Read these off the row that follows.
1) Give the entry just left of the smallest entry.
2) Give the entry just right of 125.
3) Give the entry just right of 157.
4) Give the entry just right of 179.
[ 88 179 110 164 208  47 103  73 122 110 157 125 106 127  78]
1) 208
2) 106
3) 125
4) 110

-6	8	-2	12	4	-10	15	1	17	4	6	17	-24	2	20
17	-12	17	-15	7	3	10	-8	12	20	-2	-9	12	-38	-19
7	-10	-3	3	11	-16	-24	-3	-3	-16	-8	-2	17	-3	16
Indices start at 0.
What is the entry at row 1, column 0?
A: 17
What is the entry directly below -9?
A: -2
The entry in the bottom-left corner -> 7
The entry directly above -38 is 2
What is the entry in row 0 and column 1?
A: 8
What is the top-right entry?
A: 20
The entry just left of the smallest entry -> 12
The entry at row 0, column 2 is -2
The entry directly below the centre entry: -3
The entry directly above -9 is 17
The bottom-right entry: 16
What is the entry directly below the smallest entry?
A: -3
The top-left entry is -6
The entry just right of the centre entry is 12
The entry just left of 11 -> 3

W = [0.13, 0.00, 0.05, -0.05, -0.16, -0.02, 0.11, 0.03]
The last entry is 0.03
The 2nd entry from the left -> 0.00
The second entry from the right -> 0.11
Give the fourth entry.
A: -0.05
The third smallest entry -> -0.02
The entry just left of 0.00 -> 0.13

Read these off the table that follows.
1) Which number is the second-last entry, reading row by row?
2) Which number is the minimum?
3) Which number is the entry directly below 3?
4) Which number is the entry directly above -17?
5) Which number is the entry in the top-left corner?
6) Which number is the last entry of the smallest entry's row?
7) Which number is the entry just right of -3?
8) Which number is the last entry, reading row by row?
[[ 21  -1  -3  44   4 -32   1  28]
 [ 26 -44 -16  23  18   3  13  32]
 [  0   9 -31 -17 -31  21 -12  33]]
1) -12
2) -44
3) 21
4) 23
5) 21
6) 32
7) 44
8) 33

Read these off the row that follows.
1) Give the 3rd entry from the right.
2) Give the second entry from the left.
3) Give the 5th entry from the end.
4) Give the third entry from the left.
5) Give the third smallest entry.
6) Give the 1st entry from the left.
34	36	-26	19	16	-34	-14	10	27	45	-44	14	-5	1	-49	50
1) 1
2) 36
3) 14
4) -26
5) -34
6) 34

B =
array([[ 0.053,  0.014,  0.068, -0.025, -0.107,  0.165,  0.129,  0.015,
         0.038,  0.034, -0.195, -0.037, -0.111],
       [ 0.028,  0.013, -0.065, -0.132, -0.183, -0.100, -0.214,  0.017,
         0.031,  0.024, -0.135,  0.039,  0.069],
       [ 0.115,  0.032, -0.097, -0.011, -0.008,  0.042, -0.152, -0.020,
        -0.044,  0.005,  0.064,  0.008, -0.014],
       [ 0.099, -0.027,  0.012, -0.095, -0.194, -0.067,  0.014,  0.028,
         0.016,  0.053, -0.029,  0.019,  0.050],
       [ 0.046, -0.047,  0.055, -0.037, -0.059,  0.042, -0.187,  0.039,
         0.078, -0.071,  0.094, -0.074, -0.012],
       [ 0.014,  0.107,  0.028,  0.026,  0.175, -0.128,  0.188, -0.045,
         0.008, -0.014,  0.073,  0.035,  0.000],
       [-0.054,  0.057,  0.156,  0.035, -0.080, -0.143, -0.155,  0.069,
        -0.048,  0.041, -0.014,  0.110, -0.041],
       [-0.043,  0.060,  0.229, -0.013,  0.056,  0.042, -0.045, -0.003,
        -0.021,  0.007, -0.009,  0.085,  0.057],
       [-0.001, -0.046,  0.003,  0.012, -0.071,  0.127,  0.130,  0.073,
        -0.005, -0.014, -0.040,  0.024, -0.016],
       [-0.017,  0.039, -0.195, -0.018,  0.010, -0.005, -0.202,  0.014,
         0.002,  0.111, -0.055,  0.021,  0.019]])
The entry just left of 0.110: -0.014
The entry just left of the largest entry is 0.060
Read off the largest entry.
A: 0.229
The entry just right of -0.080 is -0.143
The entry just left of -0.111 is -0.037
Read off the entry just right of -0.044.
A: 0.005
The entry just right of 0.017 is 0.031
The entry just right of the largest entry -> -0.013

arr =
[[ 18.9  -4.6  -6.6  17.7   8.8  14.7  -2.8  10.1  16.1  -0.8  -1.0  19.8
  -10.7   5.4   3.8  22.7]
 [  1.0   0.7  -2.3  -0.7   4.1   0.1  -1.5  -7.6  -9.6  -0.2  -3.8  -0.6
   10.7   5.8  -8.2 -12.3]
 [  0.9   1.3  -2.1  -0.2   3.6   0.7  -1.2  -7.3 -10.3   0.2  -3.6  -2.3
   10.0   5.4  -6.6 -12.0]
 [  1.1  12.1   1.6 -15.1  19.4 -17.4  29.0 -12.2   4.2 -19.0   2.7 -26.9
   -7.6 -12.3  10.8  24.1]
 [  1.0 -21.1   7.6 -22.6  -5.6   5.5  10.0   7.1   2.3  12.5  -3.8  16.5
   -2.1   0.2   1.0 -10.1]
 [  4.3  -3.2  -4.7  -6.1   5.6   3.9  -0.4 -14.7 -19.8   0.3  -9.5   0.4
   18.5   9.3 -16.3 -23.9]
 [  6.2  -1.6  -4.0   3.7   4.0   6.2  -2.6  -4.9  -6.1   1.0  -4.5   5.6
    8.1   7.5  -7.5  -7.6]
 [ -5.1  -0.4   1.5  -1.0  -5.3   0.5  -5.1  -1.5  -6.8   6.0   0.2   1.2
    8.1   2.7  -3.9 -13.4]
 [-14.1  12.4   7.2  10.1 -12.6  -5.7  -8.2  10.2   7.3   3.3  11.6  -8.2
   -3.2  -6.1   8.9   3.2]
 [  9.6   7.5  -2.6  15.5   9.0   2.6   3.2   7.1  17.1  -6.6   5.9   1.1
  -12.9  -2.0   9.6  29.4]
 [ 11.7  -5.5  -4.6  11.9   1.7  14.1  -6.7   6.9   5.3   3.1  -1.9  17.2
   -0.5   8.8  -2.9   3.6]
 [-15.6  10.2   8.7   1.8 -10.8  -8.3  -3.6   4.5  -0.1   4.1   8.7 -12.0
    0.7  -4.4   6.5  -2.7]
 [ -2.2   5.5   0.5   7.3  -1.1   1.2  -6.5   1.3  -0.8   1.6   2.0  -1.5
    3.0   1.7  -0.8  -1.5]
 [  0.9   0.7  -1.7  -0.8   3.4   1.6  -1.6  -7.7 -10.5   0.2  -3.7  -0.3
   10.5   5.0  -7.5 -11.6]
 [  5.4   0.2  -4.0  -1.5   7.4   2.1   0.5 -11.2 -11.9  -2.1  -5.7  -1.1
   10.2   6.4  -9.7 -10.2]]
Report the entry just right of the smallest entry.
-7.6
Report the minimum.
-26.9
The entry just right of 5.0: -7.5
Report the maximum.
29.4
Report the entry just right of -15.1.
19.4
Report the entry just left of the largest entry.
9.6
The entry just left of 17.2 is -1.9
Report the entry just left of 15.5.
-2.6

Read these off the matrix that follows.
1) Which number is the smallest entry?
2) Which number is the entry just right of the smallest entry?
array([[-0.07, -0.04, -0.07, -0.07, -0.08, -0.08, -0.07, -0.09, -0.08,
        -0.06, -0.06, -0.06],
       [-0.08,  0.00,  0.02, -0.10, -0.06, -0.09, -0.07, -0.09, -0.08,
        -0.10, -0.06, -0.06],
       [-0.06, -0.03,  0.00,  0.01, -0.06, -0.07, -0.06, -0.07, -0.03,
        -0.07, -0.03, -0.06],
       [-0.07, -0.09, -0.15, -0.04,  0.00,  0.02, -0.11,  0.01, -0.08,
        -0.16, -0.04, -0.06],
       [-0.07, -0.01,  0.00, -0.08, -0.06, -0.08, -0.07, -0.09, -0.06,
        -0.10, -0.05, -0.06],
       [ 0.00, -0.12, -0.08, -0.07, -0.03, -0.05,  0.01, -0.03, -0.02,
         0.02, -0.06, -0.06],
       [-0.09, -0.04, -0.14, -0.09, -0.02,  0.02, -0.10,  0.02, -0.01,
        -0.21, -0.05, -0.06],
       [-0.07, -0.04, -0.05,  0.07, -0.11, -0.10, -0.09, -0.11, -0.06,
        -0.01, -0.03, -0.06],
       [-0.14,  0.05,  0.19, -0.12, -0.03,  0.06, -0.17,  0.08, -0.15,
        -0.14, -0.14, -0.06],
       [-0.04, -0.11, -0.16, -0.01, -0.04, -0.01, -0.06, -0.01, -0.04,
        -0.06, -0.04, -0.06],
       [-0.07, -0.01,  0.01, -0.08, -0.06, -0.08, -0.07, -0.09, -0.06,
        -0.09, -0.05, -0.06],
       [-0.03, -0.14, -0.18, -0.06, -0.01, -0.01, -0.04,  0.00, -0.05,
        -0.06, -0.04, -0.06],
       [-0.08,  0.00,  0.00, -0.08, -0.09, -0.08, -0.08, -0.08, -0.07,
        -0.07, -0.07, -0.06]])
1) -0.21
2) -0.05
